Some points, one per row:
[-21   5 -86 -56 -14  -1  67   9   6  16  38  -8  51  -4  39  32  26  19 -33  23 -13 -33  25   9]
[ -8  -6  27  24 -40  62  40   6  22  25  34   8 -12 -38 -12  17  34  18  -8 -51  -8  49  17 -34]
[ -7  14 -25 -22 -31 -60   7  15  -8  28  -5 -18 -39 -22  47  44  32  33 -23  37  -7 -70  45 103]
[-28  -4  26 -14 -45  26 -21  35  17   2  -3 -49 -66  -4  19  53  18  39 -30 -13  -1  -1  41  40]
[-54  13 -16  25 -57  48  19  19  38  -6   0  24  29 -13  -5  30  32  49 -13  24  33 -29  34 -25]
[-35 -16  35  16 -48 -10  55  37   5  -4 -22  29 -34 -44 -85  39 -17  47 -44  -6  -5  35  30 -21]
[-54   8  59  -3 -56  -8 -25 -39  19 -58  44 -47  10 -38   7  15 -28  48  16  -6  30   3 -11  60]
[-70 -14   5   4 -30 -56  -7 -58  36 -51  16   3 -19 -32  52  30  -8  62  16 -30  45 -17   2   9]
[-42 -10 -22 -16 -32 109  25 -62  61 -79  55  -5  19  10 -19  -6  22  42  36 -15   8 -20 -17  -8]
[-64   9 -26 114 -50 -30 -21 -22  59 -58  27 -74  -1 -24  12   4 -14  51  17 -21  48   2 -13  85]
[-72 -18 -37  -1 -28 -46  65 -20  41 -69  83  37  26 -18 -50  -3 -15  67  32 -17  10 -14 -22  -8]
[-63 -11 -15 -81  -4   9  44 -32  65 -76  97 -61 -47  19 -80  -3  30  50  47 -58  10 -29 -23 -45]
[-62  -4 -10  21  -6 -10 -33 -47  61 -61  59  35   2  59  37  27  71  43  87 -95  19 -39 -33  18]
[ -51   33  -26  -70    0   18    0  -36   45  -45   47 -110  -23   17   -2   48   60   26   22 -113   -2  -41  -26  -93]
[ -65   -5   14   21   19   46   47  -49   38  -43   55   23   26   15  -27   50   59   23   50 -117  -34   36   -7  -10]
[-26 -14   3 -34 -15 -38  34 -23  -3 -30  28  -6  78   8  80   6  47  91  28 -66 -17 -65  -4  79]
[ -30  -15   43   42   -4  -28 -127  -23   -2  -31   45  -55   50   26  -38   22   23   45   37  -69  -30  -51   -6   40]
[-15 -13 -57 -36  20  -4  14   0  -7 -37  49  59  51  20  40  16  35  66  36 -74 -33 -97 -24  39]
[ -4 -26 -77 -65  -3  58 -29  -6  28 -25  26  52 -28  29  18  11  16  62  52 -64 -20  32  -3  37]
[-14 -39  60 -14   1   6  -4   1   9 -41 -21  24   7  31 -40  -4 -41  43  10 -50  -8  30  15   5]
[-35   0  41 -42   7  72 -28   9 -16 -16  12 -32 -76  20  -6  30 -28  33  -1 -61 -66 -40  32 -20]
[-31   1 -12  38   3  36  18  23 -10 -43  -6  26 -16   3  56   9  30  20 -20 -48 -87  52  18 -56]
[ -9 -15  11 -24  35 -40  44  -9 -11 -39 -16  -9  41  -8 -38   9 -34  40  -6 -64 -77  52  35 -10]
[-46 -22  57  44   8  25 -29 -29 -35 -27   6  49  11  17 -59  40   6  61 -12 -42 -84 -11  55 -12]
[-17 -11  -6  77  30  41  15 -39 -52 -28 -13  29 -19  -2 -35  -8 -27  16  17 -47 -80 -25  59  -8]
[ -5   3  57   8 -29  11  72 -13   5  -8 -63  35  52 -16  17  56  -5 -33   3 -56  28  28  -6 -14]
[  6 -18 -29   5 -18  66  33   0  -2 -19 -31  31  43 -24  47  39   1 -25   2 -56  23  -2  18   5]
[  -7  -36   -4  -55    7  -51 -112   50   -9    5    4   21  -25  -12   55   15   18   -6   20  -68   25  -13   12  -12]
[ 34 -32 -34  65 -39 -33  74  34 -19  24   8 -79 -44   5 -31  -7  -5  38  74 -36 -38 -50   9 -47]
[ 31 -12   3  18  -7  33  36  17 -54  38 -17 -25 -57   6  39 -49 -14  34  50 -20 -28  -4  -2 -68]
[ 36 -33  27  56 -16  -4  -3  26  -7  29 -42 -70 -73  32 -15 -39 -35  63  43 -24 -50 -77  -9  22]
[ -6 -26 -27  69   7  -6  41   0 -20  18  -1  43 -25  20  -6 -36 -16 -32   9  11 -61 -69  17 -31]
Then 40 other points, each followed by its number:
[ 12 -31  -5 -19   4 -35  21 -19 -32  28 -38  22 -33   6 -66 -34  -4   1  60  22 -70 -18   5   4] 0
[ 39 -16   7  13  11  -5  30 -39  11   3 -42  -2  12  26  14 -69 -20 -22  17  40 -95  27  57  16] 1
[  35  -10   31  -27   32    6  -49  -70    7    2  -40  -16   71   43  -22  -72  -16  -49   20   15 -109   -2   20  -54] 2
[  33   -4  -41   35   36   -9  -15  -79    0   -9  -67  -18   11   44  -10  -43  -37  -19   32   10 -125  -69   56    9] 3
[   8  -25   47  -19   -8   56    8  -39  -37  -26 -127  -57   42   39  -42  -17  -94  -37  -62  -13  -53   -6   31  -30] 4
[  11  -33   43   -5  -28   52  -37  -39   -8  -22  -93   -8   74   -1   57  -45 -113  -49  -96   35  -51 -127   33   -8] 5
[  -3  -41    9   55   -5  -42   -2  -19  -37  -45  -72    2   -9  -19  -33  -73 -120  -14  -52  -17  -25  -22  -14  -19] 6
[   1  -41   29  -10   -8   -4   13   15  -26  -47  -67   21   -5   17   19  -61 -127    1  -77  -10  -39    0    6  -43] 7
[-27 -35  13 -36   1 -25 -78  -2 -26 -68  -7 -68  66   6  23 -70 -91 -32 -44 -52  -7  28   3  55] 8
[  8 -20  34  60  -8  -3 -23 -11  11 -82   7  18  -5 -22  44 -94 -79 -21 -43   5 -50  20 -42 -84] 9
[ -8  -2  38   1 -21  25  41 -40  23 -59  -1 -11  14 -17 -12 -84 -52  -8 -51 -15 -40  17 -50  36] 10
[  27    0  -37  -56   -6    2  -56  -24   26  -70   15   51  -50   -2   -2 -100  -57  -34  -29    9  -42   -3  -58  -42] 11
[  -8   17   18  -21    0  -84   -4  -15   26  -63  -26   22   -8   10   47 -103  -67  -42  -16    9  -20  -25  -68   37] 12
[ 26  60  31  29 -23 -13  29 -62  68 -65  -8 107  -5 -32 -11 -40 -27  -9 -72  38 -99  -4 -22 -31] 13
[  11   52    3   -3  -12   69  -61  -31   59  -35  -13  -28  -40  -44  -18  -36    2   15 -114   44  -79   69   -4   68] 14
[  9  85 -13  66 -27 -37  -7 -22  69 -59  -9 -37  56 -15   2 -40  10   1 -80  24 -80  31   9 -46] 15
[ -43  127  -11   21   18  -26  -24  -21   74  -60   53  -18   24  -40   41   12   53   11  -16  -61  -40 -121  -72  -82] 16
[-16 127  11 -42  27  41  11   1  58 -71  69  14  39 -88 -25  13  53  15  -7 -38 -40  75 -62  50] 17
[-21 -42 -54   0  10 -45 -15 -21 -16   1 -26  22   2  41  34   0  55 -73   2  17   1 -54  -2  44] 18
[ -1   2  84  28  15 -32  27 -28 -36  -7  -6 -43 -19  18 -11   3  43 -35  16  26   3  -6  50 -44] 19
[  7 -26  39 -25  35  27 -18 -48 -50  13 -20 -58   9  31  -8  19  13 -54  29 -11   2 -56  37  -2] 20
[-11 -21 -17 -20  50  14 -34 -34 -49  23 -15  78  -3  29  41  42  19 -23  13 -12 -10 -43  17  15] 21
[-22   7 -16   3  30  14 -40 -38 -10   7  -7  98  66  71  -3  58 -14 -54  19 -27   1 -33  21 -53] 22
[-24 -41   6 -38  40  -1  60 -27 -42  14  -5 107 -16  53   8  51  26 -43  14  18   3  -6  44  63] 23
[ 33 -51 -45  24   6 -46 -18  -4  12  52 -36  32  -2  50  49  15   1  14  37  -7  31   7  59 -11] 24
[ 20 -52 -18  -6  13  -4 -16 -20  10  39 -24   5 -32  75  66  17 -36  17  54 -46  31   7  51  19] 25
[  3 -61 -13  16   6 -54 -20   7  -5  58 -23  20 -46  71  -7   3  -5  25  28   1  30  52  39  -6] 26
[ 33 -69  42  81  59   5   3  15 -32  58  -3   5 -34  30 -41  44 -49  33  45 -45  41  23  28 -22] 27
[  6 -60  93 -45  58   0 -29  38 -58  55 -23  29   3  95  73  30 -52  48  36 -24  62  -6  40  21] 28
[ -6 -53 -40 100  80   7  54  15 -58  19 -45  39  12  76 -39  44 -61 -18 -13 -41  48  23   0  23] 29
[-26  -6  31 -10  51  21 -28  14 -37  -8 -24   9 -16  53  18  32 -53  17   1 -37  -2  -1 -41  46] 30
[-75 -27  84 -31  47   4  -2  19 -47  10  20  51  -6  77 -49  33 -64 -46  -9  26  50 -54 -32 -18] 31
[-81  -4  43 -28  62  22 -10  52 -27  -9  43 -60 -39  94  -3  47  -8 -20  15  23  33 -80   9  52] 32
[-45   1  23  62  33  12  20  41 -41  17  49 -17 -61  42   6  34 -64   3  15  55  49   0 -17 -49] 33
[-70   2 -60 -58  43 -42  53  39   6  20  57  23 -44  21 -22  24 -27  17  20  39  54  60  10  51] 34
[-61  12 -10 -22  48 -85   7  31 -17   7  55 -29   2  37 -32  15  -9 -32  25  40  29  10  18  28] 35
[-52   8  21  31  31 -47 -60  48  -9  18  32  50  19   8 -18  12 -20 -12  36  47  21  58 -39  13] 36
[-44  12 -10  19  18  33 -12  29  -3   7  48  -1 -33   7  58  -4 -42 -21  33  69  -3   2  -8   5] 37
[ -71   52 -101   11    4  -35   40   17   13  -21   56  -20   28  -15  -42    7  -22  -35   49   43    0   31   -7   32] 38
[-43  24 -38  36  28 -15  79  45  -4   6  92  20   2   3  14  -7 -22 -17  68 -21 -10  -3  15 -32] 39
Which two of these numbered points are nearest to each point below, ignoring the 2 directions in which the first points spread most? Their numbers follow each, nearest first.
[  0  44  36  22  45 -31 -15  -8  10   8 -26  26 106  18 -25  62  48  51 -40 -20  10 -47  10  43] > 22 21
[  40  -14 -104  -22  -22    8    7  -10   32    7  -45   -4   55   -1   59   19   41   -5    5    3    5    5   31  -81] > 24 18
[-75  75 -19  -7  50 -32 -74 -66  90 -91  29 -40 -41  23 -23 -75 -68  64  -8 -14 -25 -39  15  59] > 6 10
[  33  -54  -50    1 -107  -19 -105   81  -57   20   -6    4  -67  -79   57   -9  -28   21  -19    9  -27   51  -30   21] > 11 37
[ 19   8 -34  -6 -52 127  26   5 -33  16  49 -60 -40 -65  55   4   3 -40 -35  57   1  26 -34 -15] > 37 10
[106   5   6 105  61  79  -6 -30 -49  54 -66   0  25  32 -63  -5 -13  20 -81  -1  35  17  37  12] > 29 27
[-69  42  27  39  64 -27  33 -69  48 -43  47 -44  28  43  40 -48 -13  59  -6 -11 -31  -6  73  90] > 1 10
[ 18   4  50  -8 -35 -62 -29  45   5  57  24  17  55 -72  -8  31   0 -10  11  81  30  60  19  -1] > 36 35
[-19  60  40  15  25  53  -9 -33  45 -65  -4  62  -4  55  17 -60 -61  72 -35 -65 -62 -26  -3 -38] > 7 10
[ 13   5 -19 -84 -26  11  52  10 -67 -30 -34 -33   4 -43  31  41 -50 -92 -20   8 -41  26 -79   2] > 10 30
[ -7  77 -11  26  58 -25 -43  62  29 -14   2  57  21  21 -24  70  49  -7  61 -15  28   2  22 -10] > 36 22
[-25  14 -19 -55 -52 -30 -43  25  73 -25  75  40 -57 -41  34  43 -13 -12  52   2   3  -5 -21   3] > 37 39
[ 59  -7  41  19 -37 -12 -80  69 -40 -11 -61  18  56 -61  34 -17 -51  -8 -50  13  10 -32 -87 -24] > 9 7
[ 21 -22  35 -15  29 -68  23 -54  -5 -22  15  28 -37  12  56 -19 -21 -21  32 -25   4  86 -57 -12] > 12 26
[ 20 -32  68  43 -35 -24  25  -1  -9  85  -3  35  37 -13  14  59  51 -26 -13  56  66  -1  46  19] > 19 24
[ 10  70  18 -14  70  19  11 -15   9  16 -46  20  -3  17 -46  15 -11  15 -60 -11  30  30  11  34] > 30 35
[ 62 -32  26 -45 -26  29 -48  -4 -59  40 -32 -80  35 -24   3 -26  30 -59  -3  -6 -22  49  39 -26] > 20 2
[-12  19  46 -30 -78 -34 -20  71  69  39  46 -34  19 -58  -8  44  32 -19  52  76 -15  31 -23  47] > 36 17
[  4  28 -36  30 -86  -1 -24  54  27  42  11  15 -51 -79  78  33  26  -2  22  62   4  36  11 -21] > 37 39
[-29 -46 -46  68 -72  -4  28 103   8  28  30 -39 -63 -43 -47  56  -2  -2   9  31  93  13   2 -15] > 33 38
[-12  23 -64 -22  22  62  13  10  48  33  -5 -31  30  39 -43  -3  68 -23   5 -32 -12   7  44  12] > 18 20
[ 28 -21  37  13  55  25 -72 -29 -32  41   2  68  13  28  32  12  24 -56  29  22 -51   5 -29 -48] > 21 22
[ 55 -78 -32  56 -14 -17 -29 -10 -16  29 -28 -33 -33  57 -92  -3   8 -37 -17  43  95  46  25  23] > 26 27
[ 64 -38  -8  22  12 -39 -31  14 -90  64   1  -4  28  -3  50 -24  -6 -71 -12  22 -34  -9 -35 -76] > 18 21
[ 72  20  51 -16  28   2 -49  -3 -41  85 -41  45  35   8 -15 -54   2 -12 -18  -6  -2  20  19  19] > 21 2
[ 22  23  13 -29  33  47 -88 -77  -2 -20   4 103  36  48 -60 -33  -9 -19  48 -22   9 -13 -34   1] > 22 21
[ 44 -85  58  33 -74 -12  27  82 -66  27  -7 -24 -59 -82  -3 -29 -40  52 -51 -27  -3  52 -66 -52] > 10 9
[  -4   62   59   10   23  -29   71  -28    7  -38   72   37   52   -8   16   17   41   12   32  -37   33  -12 -110   36] > 39 19
[ 32   5 -34   6 -58  18  12  65  38  60  -3  24 -16 -74 -34  15  32  -6  -9  72  10  65   9  41] > 17 38
[-59  -5 -88 -47   8  87  22   1  -7  21  91 -32  -5  26  65  36 -15 -32  91  15 -35 -47  24  -9] > 37 39
[-37  29  50  22  35 -40   4 -37  60  14 -37  11  46  54  58 -23  31  12   5 -18  -8 -38  75  42] > 1 19
